In the rows, zero is written as 128.
Rotation paths and how fast each direction turns (degrees each step):
Each turn is a multiple of 5 degrees from 10 to 175, or 0.
Each row of a path follows its step; steps can be skipped.
path 1
step 2: [125 120 129 125 133 130 130 125 135 124 127 125 137 137 115 117 126 131
 131 132 117 122 130 126 128 122 120 125 132 130 122 128 126 123 130 117
 134 123 125 129 136 130 123 127 129 127]
step 4: [124 122 125 127 137 118 127 129 131 136 132 129 136 126 127 121 128 124
 133 126 124 131 135 132 123 138 130 124 121 112 129 125 126 127 132 130
 131 128 120 127 129 125 124 130 122 118]
step 6: [132 119 127 133 134 137 126 119 128 141 128 127 125 111 129 126 120 127
 132 132 131 130 133 130 128 124 129 134 133 130 129 126 136 127 130 128
 126 127 124 118 128 119 130 129 121 126]
step 8: [127 119 129 119 133 130 125 127 123 117 127 139 122 125 125 129 129 129
 141 142 137 133 131 131 127 125 129 127 127 133 132 140 129 133 126 127
 130 125 125 121 128 131 125 132 128 129]
step 9: [126 133 134 138 128 133 128 118 127 124 123 128 135 123 132 127 129 128
 140 116 132 134 132 128 122 127 124 129 134 127 135 128 134 123 131 128
 129 114 126 123 127 134 137 131 130 130]
step 12: [132 128 141 129 123 124 124 128 126 125 135 117 132 128 122 125 124 120
 123 123 133 130 131 130 126 132 130 138 142 134 138 127 124 133 135 127
 131 122 127 130 127 133 127 126 123 131]
step 13: [131 132 126 123 121 136 135 124 130 123 123 129 131 133 134 122 130 119
 119 130 120 125 121 135 133 117 129 128 129 132 140 138 130 129 137 128
 124 132 126 127 126 123 127 123 126 123]
step 20: [124 125 125 123 114 127 131 130 130 128 132 132 135 139 128 131 128 134
 133 124 136 129 125 129 131 130 120 122 131 114 124 128 136 131 128 121
 135 128 120 128 134 124 133 125 119 129]
Speeds:
[131 131 130 128 127 127 126 127 130 127 127 131 127 130 128 129 128 126
 129 127 128 128 129 129 127 131 129 128 129 127 128 131 128 129 130 129
 132 129 124 126 129 129 126 127 127 130] : 95
[127 129 129 129 128 129 124 128 127 131 131 127 128 127 130 129 129 130
 127 126 128 126 129 127 127 127 130 128 126 129 128 125 127 131 129 127
 130 129 128 126 127 124 126 129 130 129] : 65
[124 127 131 126 128 128 127 127 129 126 129 127 130 130 127 127 128 128
 127 129 126 128 127 130 129 129 129 126 127 127 128 128 129 126 131 129
 128 131 131 126 128 128 128 128 127 132] : 135
[129 126 128 126 130 128 130 128 130 128 131 130 129 125 128 129 128 130
 130 126 127 128 127 129 131 129 129 128 128 128 126 127 130 127 127 129
 129 124 127 125 127 127 125 130 126 127] : 20
path 2
step 8: [124 116 124 127 126 126 124 124 132 133 127 128 130 129 118 133 139 125
 130 127 130 117 129 128 138 126 122 128 127 134 133 129 122 127 138 123
 118 134 133 116 126 130 135 125 127 123]
step 9: [121 122 125 130 119 125 136 122 130 136 129 124 132 118 131 129 132 130
 129 131 130 137 123 136 129 125 123 119 126 127 132 127 128 126 137 125
 120 138 123 127 128 142 120 133 131 130]
step 10: [114 127 122 133 132 133 123 131 140 128 132 130 130 126 130 131 136 127
 132 121 119 134 133 134 128 135 130 116 123 136 132 130 134 125 126 133
 123 124 127 124 129 132 120 128 123 129]
step 11: [120 123 124 128 124 126 127 123 132 119 122 124 128 130 119 129 130 129
 124 132 125 130 133 132 139 124 135 124 120 125 136 130 131 127 135 131
 122 129 137 117 130 116 125 125 131 139]
step 12: [125 133 127 126 126 128 134 128 131 128 120 129 127 112 123 126 137 120
 133 135 130 138 127 128 123 121 129 128 116 122 137 128 124 122 128 131
 133 132 122 120 134 128 122 128 134 126]
step 13: [128 124 123 131 133 127 122 131 136 126 129 139 129 127 121 129 136 122
 129 123 128 123 135 129 128 126 122 128 115 129 139 127 126 115 128 130
 124 125 135 124 123 136 133 132 127 117]
step 19: [125 128 121 129 127 126 136 122 135 129 128 129 136 133 134 134 133 133
 123 132 129 124 125 132 130 117 118 130 118 120 125 129 125 122 133 127
 118 125 135 119 122 128 125 138 124 122]
step 20: [119 127 122 124 129 132 130 124 137 138 125 126 135 114 130 138 138 132
 133 133 133 133 132 126 134 132 131 134 134 133 128 128 124 124 132 130
 122 128 125 129 125 129 120 129 121 124]
Speeds:
[126 126 127 127 129 126 127 129 128 129 128 125 128 127 129 129 128 130
 129 126 129 127 129 126 128 128 129 127 129 127 128 127 131 132 130 125
 127 124 128 129 128 131 124 129 128 128] : 65
[126 125 127 126 127 127 130 129 128 125 125 129 128 127 127 131 127 129
 128 131 130 126 126 126 129 128 128 128 132 130 129 128 129 127 127 129
 129 131 126 129 130 128 126 129 130 128] : 125
[130 131 126 127 127 127 129 127 130 128 127 127 130 126 127 128 127 128
 128 126 129 127 127 130 127 129 127 126 129 129 127 129 130 125 128 131
 131 126 131 129 124 131 126 128 127 128] : 110
